seka: [-75  26 -16  33   5  52  31 -10 -45  47]
nir: [ 24 -39  11 -13  65   5  50 -13  83 -14]
zab: [-73  13  40  -3  16  41  51  70  59 -68]
Momu: [-58 -30  48 -38  52  54  -9  34  53 -48]
step +1: [26] => [27]
step +1: [5] => [6]
step +1: [-13  83] => [-12  84]
step -1: [13 40] => [12 39]
len: [ 24 -39  11] => 3
len: [-58 -30  48 -38  52  54] => 6
len: [-58 -30  48 -38  52  54  -9  34  53 -48] => 10

lek: [-15 -24   2 -11  12 -16   2   5  -6  -3 -12 -17 -14  -6  -1   6  10  12
   1  -6  24   7  -6  -8   1  -8 -17  -1  -7   1   6  11 -12   9 -25   9
 -23  -8]
fepap: [-23   5   7  10   1  -3 -19   4 -17   4  -9  -8 -40  28  23  -9  20   7
 -37 -18  14 -11 -23 -23  -8 -15  18 -24  12   4 -44   5   1  39 -21  -8
 -27   6]
Peteb: [ -6 -69  44 -27  22  -1  27  28 -25   0 -37 -53 -29 -25 -25  46  15  -1
   9 -25  36  27  -9  -9  -9 -22 -61   1 -36  33  19  40  13  -2 -26  47
 -57 -14]
gabi: [ 18 -34  -2 -20  16 -31 -14   8   9  -7 -28  27  -1 -49   9  20   4  -8
   5 -10  38   7   9 -21 -11   5 -56  -3  -3  35  10  -4  -7 -43 -51  51
 -35  17]
papid: [  9 -39   7 -17  17 -20   0  11  -3  -3 -27  -2  -6 -37  -2  22   5  -1
   7 -12  36  12   0 -11  -7  -4 -47  -1 -12  27  10   8  -3 -22 -42  37
 -39   6]
Lisi: [ -6 -47  21 -19  16 -12  10  19 -11  -7 -22 -27 -18 -21 -11  21  10   5
   3  -9  28  19  -5  -8  -6 -10 -41   2 -20  18  15  22   0   0 -28  30
 -42  -8]
Rosu: [-11 -38  12 -18  16 -19   7  12 -10  -5 -16 -24 -15 -14 -11  15  13   8
   4  -7  27  12  -4  -6  -5 -13 -30   3 -15  10  12  16 -11   7 -28  19
 -35  -8]
pobe: [-11 -59  36 -22  19  -3  19  25 -20   1 -30 -45 -23 -24 -20  41  14   6
   6 -19  28  24  -7  -5  -7 -19 -50   2 -30  24  19  30   6   1 -24  39
 -49 -13]
step -1: [-6 -5] => [-7 -6]
step -1: [36 27] => [35 26]

gakam: [  9  10 -14  10  34  26   5 -34]
dor: [  6 -14  11  16  14  55  45 -30]
vezo: [ -4  32   6  57  26 -39 -15  13]
tez: [-40  -2  29   6  -2  17  -1  -5]
gatur: [-49 -17   2  36 -13   8 -12 -40]
Bukez: [-67  55  -3 -32  -7  11  60  39]
sul: [-44  44 -12  48 -45 -20  35  42]
zogel: [ 51 -53   7  22 -13 -26  33  26]
Mot: [-30 -36  -3  -5  62  71  -5  -4]
vimas: [-24  61  -3  36  65  -1 -10  -6]
riri: [ 64 -48   4  55 -34 -30   9   6]
gofi: [-27  31 -50  49 -25 -12  17 -70]
step -1: [55 -3] => [54 -4]
len: [-30 -36  -3  -5  62  71] => 6
len: [-27  31 -50  49 -25 -12  17 -70] => 8
len: [-40  -2  29   6  -2  17  -1  -5] => 8
len: [ 9 10] => 2
step +1: [9] => [10]

Peb: [ -7  24  31  -9   4  21  25   2   9 -25   9  18 -16]
Movap: [-13  39  55 -23  12  35  40   3  17 -39  11  36 -21]
Tiz: [ -7 -11  -1  14  -5 -12  11   1  -5 -14   1  24  -8]
nabe: [-22 -34   3  12  -2 -32  16   7 -15 -25  -5  77   4]
runog: [-13  44  55 -23  12  35  40   3  17 -39  11  36 -21]
step +1: [-15 -25  -5  77] => [-14 -24  -4  78]
step -1: [-15 -25] => [-16 -26]
step -1: [14] => [13]
step +1: [-25] => [-24]
len: [-13  44  55 -23  12  35  40   3  17 -39  11  36 -21] => 13

nopes: [-16  19 -58 -18 -39 -15  51 -36  10  10 -14  14  38  27]
Kero: [-12  -5 -37 -23 -11 -12  21 -47  -6  -8  12  14 -27  21]
zuf: [  3  26   3  15 -20   3  12  37  19  25 -35 -10  70  -3]
len: [-16  19 -58 -18 -39 -15  51 -36  10  10 -14  14  38] => 13
step -1: [-47  -6  -8] => [-48  -7  -9]
step +1: [-15  51 -36] => [-14  52 -35]
step -1: [3] => [2]

gavip: [ -3   7   0 -10  -4   3  -6  11   6  -6 -14  10 -10 -28  12   3  -9  10
  -4  -4   7  -6  -1  -2  14   7  -6  14  -3   8 -19  -2  -2 -17 -26   5
 -14  -5  -6   3   3 -13   5  -2   4  -5 -13 -18  10   0]
Tuti: [-24   1 -29   8  16  26 -31 -46  12  -8  28  33  25 -26 -17  31 -11 -42
  20  14   7 -37 -35  44  37 -43 -39 -20 -18  12   2   2 -44 -51  14 -90
  18  11 -40   9  24  -9 -61  13 -12  21 -78  -2  -3 -15]
Subem: [ -8  13 -16 -10   3  18  -7 -11  -2  -3  -3  16   2 -18  12  18  -7  -5
   3   1  16 -14  -3  15  14 -15 -11   7   0   3   4  -1  -7 -21   6 -28
   2  -4 -11  14  -3  -3 -13   8 -19   0 -28 -10   4  -5]
nozot: [ -3  -8   1   7  -2   1  -5 -31 -21  10  18  -1  15 -30  -1  -3   9  -7
  14   0  -4   7 -13  15  -2 -15  -1  13   1  20  -1   5  14  10  21  -6
   7   2 -13  -2   7  -1 -25  -1   5 -12 -20  -3  16  -5]
len: [ -8  13 -16 -10   3  18  -7 -11  -2  -3  -3  16   2 -18  12  18  -7  -5
   3   1  16 -14  -3  15  14 -15 -11   7   0   3   4  -1  -7 -21   6 -28
   2  -4 -11  14  -3  -3 -13   8 -19   0 -28 -10   4  -5] => 50
step +1: [-19   0] => [-18   1]

gam: [ 53   1 -23 -14 -25  -4  24  -1 -18 -11  10  14 -19  15  19  12   3  21
 -29 -38  24 -34 -48 -17 -25 -43 -25  -2  15  18 -27  15  23  74  23   5
 -43  42 -18 -15  20 -26  22 -25 -16  -4  -9]
gufo: [  7 -29  -2   3   9 -20   4   9 -16  14  16  -4  -6   2   6  20  11  24
   8   8   5  23   3 -13 -10  -2   5 -32   9  11  17 -12  15  16   7 -14
  -5   9  -7   4   5  15   8   1 -14  28 -20]
gasoz: [  2  32   6 -22  11  -4 -24  -5 -19 -34  -2   4   7  11  21 -53  31  -7
 -21 -26 -43 -41  26 -21  13  21  16 -21 -37  39   1  25 -30 -11  -5  11
 -42   5  45 -36  -6 -85  29 -17  23   6  -4]
papep: [-34  35  13   1  19  13 -27   0   9 -15 -18  -1  15  -5  -8 -43   5 -38
  -4  15 -36  -5  34  -5  27  40  20  10 -26   2  11  13 -35 -50 -24  12
  16 -28  24  -5 -16 -25  -7  15  31 -10  10]
Keva: [ 29   2  -8  -9  -6  -9   5   0 -19 -15  19   7 -14  17  14 -10  16  14
 -16 -19  -6 -20 -13 -18 -16 -10   1 -18  -5  24  -7   9   1  38  14  -1
 -36  22   3 -14   8 -43  23 -18   4   8  -9]
step +1: [ 3 21] => [ 4 22]
step +1: [ 24  -5 -16 -25] => [ 25  -4 -15 -24]
len: [-34  35  13   1  19  13 -27   0   9 -15 -18  -1  15  -5  -8 -43   5 -38
  -4] => 19
len: [29  2 -8] => 3
step -1: [1] => [0]
len: [ 29   2  -8  -9  -6  -9   5   0 -19 -15  19   7 -14  17  14 -10  16  14
 -16 -19  -6 -20 -13 -18 -16 -10   1 -18  -5  24  -7   9   1  38  14  -1] => 36

